zoz: [-18.0  12.2 -16.9  14.4   3.1]
Topil: [ -3.2 -32.1  13.5 -80.2 -14.4]
taf: [ -9.8  14.1 -14.2  24.1   5.0]
dabu: [ 31.5  19.9 -12.5   7.2  25.2]
gase: [ 19.8 -12.3   7.0  39.2   6.9]
kulek: [ 29.2  20.0 -12.3   7.0  24.8]
chg kulek: [ 29.2  19.9 -12.3   7.0  24.8] : 2, [20.0]
chg zoz: [-18.0  12.3 -16.9  14.4   3.1] : 2, [12.2]
present: [ 29.2  20.0 -12.3   7.0] : yes
then: [ 20.0 -12.3   7.0] : [24.8]

Relap: [ 48.5  25.3  35.9  -8.7 -11.2  39.4]
tole: [ 22.1 -61.3  66.7 -16.7 -26.9 -19.5]
furak: [ 35.9  25.3  -8.7  48.5  46.9 -28.2]
depu: [25.3 48.5 -2.1 32.5 25.3 40.9]
present: [-8.7 48.5] : yes
key -> tag
[-27.0] -> J719
[22.2] -> J192
[22.0] -> J659
[-26.9] -> J70
[35.9] -> J493
[22.1] -> J890
[36.0] -> J461
join tole 1:  : J890
then: [25.3 -8.7] : [48.5]
then: [35.9 25.3 -8.7 48.5] : [46.9]
which: [ 48.5  25.3  35.9  -8.7 -11.2  39.4] : Relap
present: [-11.1  39.4] : no
then: [48.5 25.3] : [35.9]

fotut: [ -8.5 -13.3  -3.8   1.9  11.7  -7.6   7.1   2.0   2.3   1.5  -8.1   3.6
   5.4   9.9  14.9  60.3  -3.3 -16.2   3.7  37.8  -0.3  -1.1   5.4 -26.2
 -22.2  21.1 -17.3   7.3   6.0  -1.7 -15.1  10.1   7.4   6.5  -9.8  -6.6
  -7.6  -5.1]
nos: [ -8.5   4.4  -1.3 -11.4 -40.4   5.9   2.2 -24.1  24.0   7.5 -11.7   7.1
  -4.8   1.4   3.4  -7.6  -5.5   5.9  -6.3  -4.7 -23.7   2.4  15.1 -80.5
  10.7 -16.5  -2.2  -0.4  73.8   9.2 -18.6  17.3  -7.0 -43.9 -35.4  -3.5
  -0.8 -23.1]
Gaz: [ -8.5 -13.3  -3.8 -11.7  11.7  -7.6   7.1   2.0   2.3   1.5  -8.1   3.6
   5.4   9.9  14.9  60.3  -3.3 -16.2   3.7  37.8  -0.3  -1.1   5.4 -26.2
 -22.2  21.1 -17.3   0.3  15.7   2.4  30.6  -2.5  -1.6 -24.9 -34.2   8.9
  14.9 -11.4]
kegir: [ -8.5 -13.3  -3.8 -11.7  11.7  -7.6   7.1   2.0   2.3   1.5  -8.1   3.6
   5.4   9.9  14.9  60.3  -3.3 -16.2   3.7  37.8  -0.3  -1.1   5.4 -26.2
 -22.2  21.1 -17.3   7.3   6.0  -1.7 -15.1  10.1   7.4   6.5  -9.8  -6.6
  -7.6  -5.1]
Fezod: [ -8.5 -13.3  -3.8 -11.7  11.7  -7.6   7.1   2.0   2.3   1.5  -8.1   3.6
   5.4   9.9  14.9  60.3  -3.3 -16.2   3.7  37.8  -0.3  -1.1   5.4 -26.2
 -22.2  21.1 -17.3   7.3   6.0  -1.7 -15.1  10.1   7.4 -17.5  -9.8  -6.6
  -7.6  -5.1]
tags:
[-22.2] -> J882
[10.7] -> J607
[10.6] -> J624
[-5.5] -> J318
[-22.1] -> J240
join nos 25:  : J607
chg kegir: [ -8.5 -13.3  -3.8 -11.7  11.8  -7.6   7.1   2.0   2.3   1.5  -8.1   3.6
   5.4   9.9  14.9  60.3  -3.3 -16.2   3.7  37.8  -0.3  -1.1   5.4 -26.2
 -22.2  21.1 -17.3   7.3   6.0  -1.7 -15.1  10.1   7.4   6.5  -9.8  -6.6
  -7.6  -5.1] : 5, [11.7]
which: [ -8.5 -13.3  -3.8   1.9  11.7  -7.6   7.1   2.0   2.3   1.5  -8.1   3.6
   5.4   9.9  14.9  60.3  -3.3 -16.2   3.7  37.8  -0.3  -1.1   5.4 -26.2
 -22.2  21.1 -17.3   7.3   6.0  -1.7 -15.1  10.1   7.4   6.5  -9.8  -6.6
  -7.6  -5.1] : fotut
present: [ 2.3  1.5 -8.1] : yes
present: [ -1.3 -11.4 -40.4   5.9] : yes

